Each row has a name. Each question is about the rows just above it.

bira: [157  99 164 136 165 158 158 136 119 160 164 136 136 163 156 165 165 165
 158 165 129 164]
vune: [157  99 164 136 165 158 158 136 119 160 164 136 136 163 156 165 165 165
 158 165 165 164]
fopu: [157  99 164 136 165 158 158 136 119 160 164 168 136 163 156 165 165 165
 158 165 165 164]
Move every entry of [136 165 158 158] by +1 step of 1. => [137 166 159 159]
What is the next entry after [168 136 163 156 165 165 165 158 165]? => [165]

Kobu: [ 98 121 137 111 166 147 102]
vuli: [108 117 116 132 152 133 126]
Rizez: [139 150 138 155 128  99 133]
tolav: [121 126 128 135 142 129 124]
Rasel: [116 115 140 113 152 132 121]
Vot: [125 140 134 145 134 106 124]
Nat: [148 139 163 125 137 138 110]
[139 150] with +1 step of 1 on every entry: => [140 151]
[115 140 113 152] with -1 step of 1 on every entry: => [114 139 112 151]
Give the next entry after [140 134]. => [145]
What is the next entry after [121 126]? => [128]

Pek: [138 138 138 129 129 138 138]
dafof: [143 128 146 140 151 130 143]
lak: [135 128 139 154 135 136 128]
How many times does dafof hold [143]? => 2
[135] with +1 step of 1 on every entry: => [136]
Times [136] occurs in lak: => 1
Times [138] occurs in Pek: => 5
How many times does lak hold [135]? => 2
Times [139] occurs in Pek: => 0
Times [142] occurs in dafof: => 0

mus: [125 108 131 146 148 119 131 124 130 129 143 130 112 136 146 137 115 154
 125 135]
nasag: [131 148 158 149 139 148 137 133 132 126 125 148 112 118 130 123 137 148
 137 129]
vavu: [132 123 155 129 148 105 130 115 134 119 126 134 113 124 138 132 129 148
 129 126]
romi: [131 119 133 146 139 105 137 125 133 126 125 133 112 118 130 123 136 148
 137 129]
How many times does vavu hold [134]? => 2
The next entry after [133 132 126 125 148]: => [112]
Count of [148] in nasag: => 4
The next entry after [136 146 137]: => [115]
Shift each entry of [132] by +1 times 1: => [133]
Give the next entry after [132 123 155 129 148 105 130 115 134]. => [119]
Count of [134] in romi: => 0

vomu: [168 170 100  85 107 121 116 128]
lafa: [123 134 114 131 111 110 111 146]
tugu: [145 142 124 142 128 130 142 142]
laguk: [ 94 103 126 143 119 125 115 115]
Boko: [127 133 123 136 121 114 120 151]
voson: [119 135 102 114  99 114 101 120]
laz: [152 162  99 112  99 100 106 163]
Move every entry of [128 130] by -1 step of 1. => [127 129]
Count of [142] in tugu: => 4

semik: [128 123 126 129 134 127 120]
zozuf: [142 126 124 128 141 142 113]
til: [108 143 108 131 123 143 128]
soti: [147 106 154 143 106 109 143]
delop: [126 107 124 116 148 122 133]
Times [143] occurs in til: => 2
[123] with -1 step of 1 on every entry: => [122]
Count of [107] in soti: => 0
Shift each entry of [142] by -1 times 1: => [141]
How many times does til hold [108]? => 2
Move every entry of [123 143] by +1 step of 1. => [124 144]

vezi: [129 127 106 142 133 126 101 127 118 126 126 140 123 126 118 139 137]
Sorol: [129 127 106 142 133 126 101 127 118 126 126 140 123 126 118 120 131]
Kete: [126 146 118 142 123 126 140 106 127 101 133 126 126 116 122 128 105]
[126] with -1 step of 1 on every entry: => [125]
Shift each entry of [118 126 126] by -1 times 1: => [117 125 125]
[127 106 142] with +1 step of 1 on every entry: => [128 107 143]
The row with [129 127 106 142 133 126 101 127 118 126 126 140 123 126 118 139 137] is => vezi
[126] with +1 step of 1 on every entry: => [127]

refo: [102 117 117 133 118 139 115 113 139]
vef: [131 118 134 125 125 136 133 141 139]
nas: [129 116 125 122 137 123 127 107 105]
datab: [122 124 123 138 120 124 129 129 138]
Rifuz: [132 127 103 116 119 125 125 127 121]
tupul: [ 95 103 112 124 132 126 136 130 126]
Mosab: [ 95 103 112 124 102 149 110 113 149]
lefu: [110 138 118 128 109 114 115 117 121]
rutu: [109 113 113 119 102 114 115 118 125]
meka: [126 123 121 115 123 125 121 123 114]
bav: [134 113 126 118 120 125 127 125 117]
Shift each entry of [119 125] by +1 times 1: => [120 126]
How many times does datab hold [124]? => 2
How many times does rutu hold [103]? => 0
The next entry after [126 136 130]: => [126]
Shift each entry of [138 118 128] by +1 times 1: => [139 119 129]

puvuf: [127 104 134 114 134 116 105 133 105 119 138 122 131 121 116 128 143 141
 139 119 112 122 141 139 126 119 126 133 132 129 136 119 122 132 143 131]
vanun: [131 131 127 130 120 117 127 120 126 116 128 120 128 131 125 130 132 127
 134 126 134 143 136 129 111 134 119 126 130 127 131 132 121 124 125 131]
Rire: [129 110 135 120 134 128 131 128 128 134 141 140 117 126 130 130 136 134
 134 117 132 119 132 123 140 131 132 122 125 122 132 144 126 130 134 126]
dak: [128 121 137 127 124 111 126 125 112 120 129 122 123 130 130 131 146 136
 138 120 126 135 138 134 122 130 123 126 131 128 132 132 128 128 132 123]
gabov: [116  99 136 106 136 120 142 128 107 123 149 135 124 119 111 131 138 141
 138 121 104 138 138 138 131 129 106 117 136 123 140 137 118 137 146 136]
kos: [124 102 142 110 133 124 128 128 129 133 140 146 118 128 128 135 136 136
 130 119 117 126 142 133 136 132 139 123 126 127 140 143 133 136 143 122]
kur: [141 111 136 128 142 140 133 143 134 145 123 131 113 125 142 125 136 133
 126 104 145  92 109 123 149 114 144 115 121 123 116 135 137 124 130 121]
Nikas: [141 131 137 134 116 110 119 127 121 120 112 117 124 136 141 134 144 129
 131 118 136 141 128 132 113 126 129 129 124 136 130 125 140 122 123 111]
kag: [145 130 129 128 116 111 129 124 122 127 115 125 137 129 132 137 130 123
 137 125 139 145 132 131 112 126 128 130 135 136 128 130 132 130 125 113]
Give the next entry after [131 118 136 141 128]. => [132]
Count of [105] in gabov: => 0
The next entry after [128 107]: => [123]
How many times does puvuf hold [131]? => 2

soku: [102 127 128 102 128]
dof: [ 85 113 128 158 144]
kiv: [ 94 107 145 154 154]
leri: [100 129 149 168 128]
Shift each entry of [ 94 107 145] by -1 times 1: => [ 93 106 144]
What is the next entry after [128 158]? => [144]
How many times does soku hold [127]? => 1
Times [128] occurs in soku: => 2

Fik: [127 147 133 127 126 153 153 152 127 149 156 165 131 144]
bozit: [164 145 158 164 165 139 139 140 164 143 136 127 160 148]
nikif: [164 145 158 164 166 140 140 140 164 144 137 128 160 148]
tige: [164 146 157 164 164 140 141 141 162 144 137 130 158 149]
vitad: [164 144 158 164 165 139 139 140 164 143 136 127 160 148]
The row with [164 145 158 164 166 140 140 140 164 144 137 128 160 148] is => nikif
[145] with +1 step of 1 on every entry: => [146]
Shift each entry of [166] by -1 times 1: => [165]

gub: [134 141 123 134 135 142 134 146 150 150 132 139 140 133 132 139 139 152
 145 135 141 139 141 147 146]
logot: [127 138 140 147 142 148 137 154 159 158 140 138 148 142 137 142 151 161
 126 140 144 142 141 149 150]
Pon: [150 133 164 152 146 141 153 134 129 130 146 152 140 144 151 147 135 125
 130 148 145 147 149 142 139]
Kop: [139 152 127 155 142 155 137 150 150 156 141 139 155 155 138 142 150 160
 155 140 150 143 141 148 150]
rumiv: [146 132 163 151 145 134 152 134 129 131 145 152 146 143 150 147 134 126
 134 148 144 146 149 142 134]
mel: [150 133 131 125 146 141 152 134 129 130 145 152 140 145 151 147 136 125
 131 125 144 146 149 141 131]
Vutun: [150 134 163 152 146 141 152 134 129 131 146 151 141 145 151 147 136 127
 131 151 144 146 149 141 139]
How many times does Kop hold [150]? => 5
Times [125] occurs in mel: => 3
The next entry after [127 155 142 155]: => [137]
Times [146] occurs in rumiv: => 3
Move every entry of [152] by +1 step of 1. => [153]
[152] with -1 step of 1 on every entry: => [151]

tufu: [136 138 142 131]
fedos: [144 110 166 169]
bag: [121 142 138 143]
Shift each entry of [110] by +1 times 1: => [111]
Give the next entry after [142 138]. => [143]
How many times does fedos hold [144]? => 1

fem: [161 161 161  97]
Faf: [158 159 150  92]
Koge: [159 161 161  95]
fuv: [163 162 149  93]
Puf: [101 160  95 158]
buba: [ 94  96  95 163]
kavuv: [160 162 118  96]
tes: [161 164 147  92]
Count of [161] in fem: => 3
Times [161] occurs in Koge: => 2
Move every entry of [160  95] by -1 step of 1. => [159  94]
Shift each entry of [150] by +1 times 1: => [151]

tep: [121 145 135  98 116  97 108]
lopeb: [131 143 103 115 143 110 106]
Bife: [131 143 103 115 143 110  93]
Zil: [135 144  93 141 135 113 105]
fala: [112 140  98  98 135 112  94]
Kube: [131 138  93 113 136 105  96]
The next entry after [ 98  98 135]: => [112]
Count of [98] in fala: => 2
Shift each entry of [121 145 135  98] by -1 times 1: => [120 144 134  97]

Tubo: [146 136 141 162 132 151 136 134 126 152 152 132 128 150 141 156]
pizon: [133 147 131 118 132 125 134 141 145 126 125 143 143 130 133 119]
Gom: [133 147 131 122 132 125 134 141 145 126 134 143 143 130 133 127]
lemuv: [135 114 129 148 134 138 124 123 116 142 139 122 118 138 131 143]
gav: [133 147 131 133 132 125 134 141 125 126 125 125 133 130 133 119]
moken: [137 158 142 122 137 133 146 149 156 131 131 150 154 134 140 127]
[126 125] with -1 step of 1 on every entry: => [125 124]
Count of [141] in Tubo: => 2
The next entry after [137 133 146 149 156 131 131 150 154 134 140]: => [127]
Count of [133] in gav: => 4

ref: [ 95 165 126 112  94]
Meve: [132 124 128 131 130]
kug: [116 128 131 113 142]
guvol: [154 118 125 153 117]
gef: [160 107 127 154 131]
What is the next entry after [128 131 113]? => [142]
Shift each entry of [127] by -1 times 1: => [126]
Move every entry of [153] by -1 step of 1. => [152]

Gabo: [150 151 163 159 106 107 105 107 159 145 104 126 106 149 149 151 149]
Bazek: [ 90  88 103 102 169 168 168 167 102 125 169 146 168  89  89  93  89]
Doma: [167 168 144 145  94  94  95  94 146 120  94  97  94 160 160 157 161]
Move every entry of [145] by -1 step of 1. => [144]
The next entry after [168 168]: => [167]

Bos: [119  97  95  96  97 116  95  97 163  95  95  94  95  96  94  96  96  94
  95  96  96  96  96  95  95  95  95 120  94  96  94  95]
Lat: [161 162 162 162 162 161 161 161 160 161 161 161 162 162 160 133 161 162
 161 162 161 162 162 162 133 162 161 162 161 119 161 161]
rigiv: [119  97  95  96  97 116  95  97 163  95  95  94  95  96  94  96  96 112
  95  96  96  96  96  95  95  96  94  96  94  96  95 100]
maliv: [116 161 161 162 161 113  95 162  94 162  94  95  95  94  95 124 161 109
  96 161  95 161 162 163 154 162 162 122  95 137  94  97]
What is the next entry after [94 96 96 94 95 96 96 96 96 95 95 95]? => [95]
Count of [94] in Bos: => 5

vazor: [126  99 131 146 143 130 110  99 114 151 127 114 108 135 111 136 135 109]
mun: [119 139 130 130 113 127 136 140 126 125 141 128 133 124 147 123 134 146]
Sozud: [103 150 134 127 113 131 144 152 128 126 146 117 136 116 163 109 143 156]
Shift each entry of [109] by -1 times 1: => [108]
Shift each entry of [114] by +1 times 1: => [115]
Move every entry of [134 127 113 131] by +1 step of 1. => [135 128 114 132]

Niziz: [117 133 148 160 166 165 159 147 131 116 102  92  89  92 103 116 132 148
 160 166 166 159 147 132 116]
Badu: [113 133 150 154 144 124 106 102 111 131 149 154 145 126 108 102 110 129
 147 155 147 128 109 101 109]
boki: [114 124 134 144 152 157 160 159 155 148 139 129 118 109 102  97  96  98
 103 111 121 131 141 150 156]
sazud: [146 135 124 113 104  96  90  88  89  92  98 107 116 128 139 148 157 163
 167 168 166 161 153 144 134]
[124] with +1 step of 1 on every entry: => [125]
Times [144] occurs in sazud: => 1
Move every entry of [146] by +1 step of 1. => [147]

lebo: [163 122  93  99 149 159 124 120 127 137 130 100 113 154 153 131 103]
Pez: [167 151 135 121 108 101  90  90  91 101 118 136 152 161 162 155 130]
muti: [165 141 117 100  90  93 114 142 162 156 139 120 115 121 127 131 134]
Mek: [ 91 143 118 129  91 129 102 129 154  91 151 132 119 129 121 124 132]
lag: [164 132 107  90  95 123 156 160 133 119 118 127 133 138 131 109  99]
duga: [163 110  90 137 156 116 124 134 124  98 149 152 123  96 132 144 122]
Count of [129] in Mek: => 4
What is the next entry after [ 90  90  91 101 118]? => [136]

Dabar: [134 110 132 133 131 123 132]
vama: [101 133 110 148 137  94 114]
bik: [117 129 120 143 128 116 134]
Move every entry of [134 110 132] by +1 step of 1. => [135 111 133]
The next entry after [133 110]: => [148]
The next entry after [110 148 137  94]: => [114]
Give the next entry after [131 123]. => [132]

Bifaz: [126 129 138 146 103 120 138]
Tero: [124 109 124 136 108 122 147]
bidoz: [122 118 129 117 132 128 159]
konel: [126 129 138 111 136 125 156]
Times [122] occurs in Tero: => 1
Times [124] occurs in Tero: => 2

nem: [136 127 140 135 137 149 140 138 142 140 135]
fef: [143 127 140 140 142 138 142 144  96 140 144]
guzoz: [137 136 143 137 138 153 142 139 147 142 134]
mome: [117 137 113 116 137 109 117 114 137 113 122]
Mitin: [137 128 140 136 137 147 140 138 135 140 134]
mep: [137 128 140 136 137 147 140 116 135 140 134]
Fam: [134 128 139 134 135 148 138 135 149 138 132]
piba: [139 141 147 143 141 123 116 117 137 116 119]
Tevu: [134 128 139 134 135 136 138 135 149 138 132]
Roba: [118 128 116 119 117 112 116 117 137 116 122]
fur: [141 127 142 139 141 147 143 142 123 142 141]
What is the next entry after [141 127 142 139 141 147 143 142 123]? => [142]
What is the next entry after [139 141 147 143 142 123]? => [142]
How many times does mome hold [137]? => 3

gela: [143 156 120 108 134 112 128 121 117  96 139 111 114 146 129 120 122 141
 108 127 122 124 136 119 128 138]
tul: [141 146 126 109 161 120 125 126 123 108 169 110 151 147 127 119 117 122
 135 132 128 122 140  96 156 139]
nef: [143 134 120 108 134 112 124 121 117  96 139 111 134 146 129 120 122 141
 108 127 122 124 136 119 134 138]
How many times does nef hold [134]? => 4
Times [138] occurs in gela: => 1
Whose row is [143 134 120 108 134 112 124 121 117  96 139 111 134 146 129 120 122 141
 108 127 122 124 136 119 134 138]? => nef

mul: [142 122 108 131 138 138 135 100 114]
Zevuk: [109 122 130 120 129 132 126 138 126]
Vodar: [109 122 114 120 126 134 117 111 115]
tulun: [140 118 123 130 124 116 132 130 127]
kinol: [142 122 111 126 132 129 127 107 114]
rez: [117 147 131 113 145 140 127  95 118]
Whose row is [142 122 108 131 138 138 135 100 114]? => mul
How many times does mul hold [132]? => 0
What is the next entry after [132 129]? => [127]
The next entry after [135 100]: => [114]
Move every entry of [122 111] by -1 step of 1. => [121 110]

fakon: [118 143 114 119 126  98]
zoti: [132 135 135 125 123 117]
kiku: [134 127 133 127 128 128]
puliz: [137 124 134 133 129 139]
Ful: [138 120 135 139 130 145]
piraf: [137 112 131 143 137 151]
tubi: [139 113 133 148 134 158]
Tak: [142 106 139 147 136 165]
Sozo: [140 107 133 150 139 170]
domu: [143 104 138 155 136 173]
Move every entry of [119] by -1 step of 1. => [118]
Shift each entry of [142 106 139 147] by -1 times 1: => [141 105 138 146]
What is the next entry after [135 135]? => [125]
Shift each entry of [124 134] by +1 times 1: => [125 135]

fopo: [123 113 122 149 142 134 111 115 120 120]
vav: [107 121 124 147 139 131 117 113 119 108]
maro: [112 113 122 149 159 134 111 115 120 132]
lemal: [112 113 122 149 134 142 111 115 108 130]
Nite: [112 113 122 149 142 134 111 115 120 108]
The row with [112 113 122 149 142 134 111 115 120 108] is => Nite
Times [115] occurs in maro: => 1
What is the next entry after [142 111 115]? => [108]
Times [123] occurs in fopo: => 1
Shift each entry of [113 122] by +1 times 1: => [114 123]
Whose row is [123 113 122 149 142 134 111 115 120 120]? => fopo

Zefo: [144 143 144 146 153 152 150 148 150 146 158 163 155 147 152 150 146 157
 152 156 153 149]
sagi: [148 143 152 157 152 145 142 144 150 153 152 138 144 164 151 154 144 148
 144 141 151 148]
meze: [153 153 144 150 173 156 149 150 146 142 154 141 159 148 151 152 142 154
 149 158 149 143]
Seser: [149 146 143 152 156 149 142 147 140 148 143 148 149 148 143 157 150 143
 141 145 145 156]
lin: [145 150 148 154 146 149 146 136 154 152 152 156 144 154 146 155 146 139
 151 154 148 145]
fup: [148 147 146 149 151 144 144 153 150 145 145 162 143 151 150 147 161 158
 155 140 155 159]
dakid: [148 156 146 153 144 146 142 148 150 153 151 154 161 153 160 147 147 142
 144 144 150 146]
Rekos: [148 147 151 146 144 145 145 147 146 140 152 150 149 156 148 146 156 158
 157 149 164 148]
kovaz: [155 144 149 162 154 166 145 147 155 143 151 149 147 151 157 149 149 158
 150 140 163 141]
lep: [141 149 145 152 156 149 142 147 140 148 143 149 149 149 143 157 150 143
 141 145 149 156]
Count of [149] in lep: => 6
Give the next entry after [149 149 143]. => [157]
What is the next entry after [143 151 149]? => [147]

